4	-22	-19	20
-2	-4	-7	-4
-25	-18	-35	-22
14	6	15	9
-8	22	15	-23
=>
-8	22	15	-23
14	6	15	9
-2	-4	-7	-4
-25	-18	-35	-22
4	-22	-19	20

2	3	-9	13	-7	-5	38	-10	1
2	-2	-3	13	-1	-11	-5	9	2
-12	-3	-1	13	-1	-10	-1	-18	7
2	14	-18	5	27	10	2	-18	11
=>
2	14	-18	5	27	10	2	-18	11
2	3	-9	13	-7	-5	38	-10	1
2	-2	-3	13	-1	-11	-5	9	2
-12	-3	-1	13	-1	-10	-1	-18	7

-20	17	-25	-25	16	-22	24	17
5	-4	11	20	0	11	-16	-19
-26	24	-22	-11	27	-20	19	2
-29	28	-16	2	32	-16	13	-10
10	-8	22	27	-5	17	-20	-20
-14	12	-14	-6	15	-11	8	-1
-4	3	-22	-30	-1	-15	19	23
23	-21	19	8	-23	16	-15	0
=>
-29	28	-16	2	32	-16	13	-10
-26	24	-22	-11	27	-20	19	2
-20	17	-25	-25	16	-22	24	17
-14	12	-14	-6	15	-11	8	-1
-4	3	-22	-30	-1	-15	19	23
5	-4	11	20	0	11	-16	-19
10	-8	22	27	-5	17	-20	-20
23	-21	19	8	-23	16	-15	0

-26	-12	3	-14	11	30
39	-3	14	18	9	4
-32	-13	10	5	23	14
15	-11	-26	-31	-7	5
-38	-22	0	-9	7	-4
-1	-6	7	-6	18	40
12	15	7	20	26	23
5	12	-16	11	-1	-39
-17	19	-15	16	28	-7
-6	-25	-18	-27	-10	-15
=>
-17	19	-15	16	28	-7
12	15	7	20	26	23
5	12	-16	11	-1	-39
39	-3	14	18	9	4
-1	-6	7	-6	18	40
15	-11	-26	-31	-7	5
-26	-12	3	-14	11	30
-32	-13	10	5	23	14
-38	-22	0	-9	7	-4
-6	-25	-18	-27	-10	-15

6	-32	8	19	9	6	19	-27	7	5	8	17	17
2	-17	11	5	11	2	5	-15	6	0	10	4	4
14	-27	2	15	5	13	16	-24	10	15	4	14	14
-2	-14	14	1	12	-1	1	-13	6	-4	13	0	0
8	3	7	-12	8	8	-11	0	8	8	7	-11	-11
=>
8	3	7	-12	8	8	-11	0	8	8	7	-11	-11
-2	-14	14	1	12	-1	1	-13	6	-4	13	0	0
2	-17	11	5	11	2	5	-15	6	0	10	4	4
14	-27	2	15	5	13	16	-24	10	15	4	14	14
6	-32	8	19	9	6	19	-27	7	5	8	17	17

18	31	25	-20	24	-29	-20	-12	-23	28	23
3	29	22	-18	23	2	-29	-30	-20	23	23
22	17	26	29	23	-28	-16	-8	26	-18	-23
-25	-27	-26	11	-28	10	19	11	18	6	12
33	21	22	-13	26	-17	25	34	-20	-20	-24
15	-5	-3	-23	-10	-13	29	34	-22	21	18
-13	-16	-17	18	-25	-27	12	24	18	28	24
-5	-13	-24	-33	-10	28	27	25	-29	-23	-15
=>
18	31	25	-20	24	-29	-20	-12	-23	28	23
3	29	22	-18	23	2	-29	-30	-20	23	23
33	21	22	-13	26	-17	25	34	-20	-20	-24
22	17	26	29	23	-28	-16	-8	26	-18	-23
15	-5	-3	-23	-10	-13	29	34	-22	21	18
-5	-13	-24	-33	-10	28	27	25	-29	-23	-15
-13	-16	-17	18	-25	-27	12	24	18	28	24
-25	-27	-26	11	-28	10	19	11	18	6	12

13	-23	17	30	-20
7	1	10	17	-12
-2	24	-27	-22	12
0	2	1	-11	-12
11	-22	17	17	-5
3	-20	3	13	11
23	-3	-1	5	-20
6	5	7	-7	3
-9	9	-1	3	-1
-4	18	-13	17	-10
2	-7	23	7	1
-8	-21	-6	-20	26
=>
-2	24	-27	-22	12
-4	18	-13	17	-10
-9	9	-1	3	-1
6	5	7	-7	3
0	2	1	-11	-12
7	1	10	17	-12
23	-3	-1	5	-20
2	-7	23	7	1
3	-20	3	13	11
-8	-21	-6	-20	26
11	-22	17	17	-5
13	-23	17	30	-20

-29	21
8	-24
15	-30
-7	9
8	0
-32	26
=>
-32	26
-29	21
-7	9
8	0
8	-24
15	-30
---
17	-30	-19	-4
0	8	3	-4
-20	6	17	3
=>
17	8	17

33	36	7	31	12
-7	20	25	16	27
19	37	-19	22	23
1	-18	15	-26	-28
-5	-12	-33	13	4
=>
33	20	-19	-26	4

-4	11	12
-7	7	14
-5	-41	0
=>
-4	7	0

17	1	-1	-27	8
-3	-20	-23	31	0
-15	-7	6	10	23
8	7	6	-21	-8
=>
17	-20	6	-21

-40	38	-24
15	-21	33
14	-30	-16
19	13	12
6	-35	-29
=>
-40	-21	-16

-4	0	2	-7
-13	-33	-25	-15
-9	4	14	-9
=>
-4	-33	14
